5 0 4 -6 4 -5 0 -6 4 2
-1 1 -1 -1 -1 -1 0 -1 -1 101
2 -1 1 -3 1 -3 0 -3 1 3
3 1 2 -2 2 -2 0 -2 2 1
2 0 2 -2 2 -2 0 -2 2 -4
76 5 70 -88 65 -82 0 -84 63 3
|
2 4 -6 0 -5 4 -6 4 0 5
101 -1 -1 0 -1 -1 -1 -1 1 -1
3 1 -3 0 -3 1 -3 1 -1 2
1 2 -2 0 -2 2 -2 2 1 3
-4 2 -2 0 -2 2 -2 2 0 2
3 63 -84 0 -82 65 -88 70 5 76

-1 78 -10
82 -54 -57
87 -55 -60
72 -54 -49
-82 31 63
-9 -53 14
72 -52 -49
|
-10 78 -1
-57 -54 82
-60 -55 87
-49 -54 72
63 31 -82
14 -53 -9
-49 -52 72

-34 69 -43 -73 -68 -23 50
42 85 53 86 -44 59 46
50 -15 28 -24 15 66 -65
-18 45 85 87 55 88 -6
28 3 7 -82 -21 34 67
-57 68 -27 -57 76 10 -75
|
50 -23 -68 -73 -43 69 -34
46 59 -44 86 53 85 42
-65 66 15 -24 28 -15 50
-6 88 55 87 85 45 -18
67 34 -21 -82 7 3 28
-75 10 76 -57 -27 68 -57

-18 4 26 -86 27
-9 -7 5 7 0
-8 -7 5 12 2
|
27 -86 26 4 -18
0 7 5 -7 -9
2 12 5 -7 -8

-88 90 90 89 -114 74 -105 95 -97 89 0 91
-85 82 81 81 -109 76 -101 87 -93 81 0 83
-85 86 86 85 -112 76 -102 92 -94 86 0 88
-61 51 51 50 -78 77 -72 54 -67 51 0 52
|
91 0 89 -97 95 -105 74 -114 89 90 90 -88
83 0 81 -93 87 -101 76 -109 81 81 82 -85
88 0 86 -94 92 -102 76 -112 85 86 86 -85
52 0 51 -67 54 -72 77 -78 50 51 51 -61

-16 -82 101
-4 89 -92
|
101 -82 -16
-92 89 -4
---
-93 36
-4 -93
-100 3
36 -100
57 -29
|
-29 57
-100 36
3 -100
-93 -4
36 -93

4 -53 45 -27 33 0 -16 -51
2 -18 46 -25 -1 0 -15 -18
-21 4 47 -1 -21 0 -1 3
32 -46 44 -60 28 0 -35 -44
-47 -76 50 33 49 0 19 -76
1 -56 46 -23 34 0 -14 -55
53 18 44 -85 -37 0 -48 18
|
18 -48 0 -37 -85 44 18 53
-55 -14 0 34 -23 46 -56 1
-76 19 0 49 33 50 -76 -47
-44 -35 0 28 -60 44 -46 32
3 -1 0 -21 -1 47 4 -21
-18 -15 0 -1 -25 46 -18 2
-51 -16 0 33 -27 45 -53 4

49 -24 -88 53 29 -45 50 -42 61 -52
-6 87 -66 19 74 -59 14 18 -52 22
-25 -3 -7 -60 -85 -14 47 -87 -76 -40
|
-40 -76 -87 47 -14 -85 -60 -7 -3 -25
22 -52 18 14 -59 74 19 -66 87 -6
-52 61 -42 50 -45 29 53 -88 -24 49

45 86 40 -90
-50 69 34 -20
-102 -67 -27 103
-59 -80 -31 88
-17 80 33 -49
-101 35 27 30
-48 -78 -29 85
26 80 39 -74
99 -30 -21 -34
91 58 28 -100
-104 21 9 50
|
50 9 21 -104
-100 28 58 91
-34 -21 -30 99
-74 39 80 26
85 -29 -78 -48
30 27 35 -101
-49 33 80 -17
88 -31 -80 -59
103 -27 -67 -102
-20 34 69 -50
-90 40 86 45

-67 -44 32 -9 -26
-67 -47 32 -9 -26
-37 -22 20 -41 -26
-31 -28 -8 -16 -26
-1 -6 -48 -7 -26
-93 -2 16 10 -26
-20 -3 -8 17 -26
-99 -1 13 9 -26
-38 -22 23 -44 -26
|
-26 -44 23 -22 -38
-26 9 13 -1 -99
-26 17 -8 -3 -20
-26 10 16 -2 -93
-26 -7 -48 -6 -1
-26 -16 -8 -28 -31
-26 -41 20 -22 -37
-26 -9 32 -47 -67
-26 -9 32 -44 -67

-10 -12
-33 7
-81 50
40 -62
-75 44
37 -61
-19 -8
-62 31
-75 46
57 -77
|
-77 57
46 -75
31 -62
-8 -19
-61 37
44 -75
-62 40
50 -81
7 -33
-12 -10

-40 -35 -42 87 -34 -59 0 -17 -40 -43
41 -42 41 8 -44 36 0 -30 43 43
42 -44 44 -7 -45 39 0 -30 44 45
40 -26 44 -36 -27 44 0 -15 41 43
-30 37 -35 -28 37 -27 0 18 -30 -33
24 32 26 -59 30 38 0 18 26 26
39 -29 41 -33 -30 42 0 -18 41 42
-17 42 -20 -48 49 -7 0 25 -16 -18
|
-18 -16 25 0 -7 49 -48 -20 42 -17
42 41 -18 0 42 -30 -33 41 -29 39
26 26 18 0 38 30 -59 26 32 24
-33 -30 18 0 -27 37 -28 -35 37 -30
43 41 -15 0 44 -27 -36 44 -26 40
45 44 -30 0 39 -45 -7 44 -44 42
43 43 -30 0 36 -44 8 41 -42 41
-43 -40 -17 0 -59 -34 87 -42 -35 -40

6 -1 17 -2 2 -24 10 12 -7 3 -6 20 7 -8
73 19 -5 14 -27 -74 10 77 21 -4 -12 -31 92 -26
6 12 6 -2 -1 -20 10 12 -7 4 -6 20 6 -21
-46 -1 47 -20 45 -57 49 12 -64 4 -15 49 -16 -104
6 -1 11 -2 2 -24 10 12 -7 3 20 20 6 -19
|
-19 6 20 20 3 -7 12 10 -24 2 -2 11 -1 6
-104 -16 49 -15 4 -64 12 49 -57 45 -20 47 -1 -46
-21 6 20 -6 4 -7 12 10 -20 -1 -2 6 12 6
-26 92 -31 -12 -4 21 77 10 -74 -27 14 -5 19 73
-8 7 20 -6 3 -7 12 10 -24 2 -2 17 -1 6
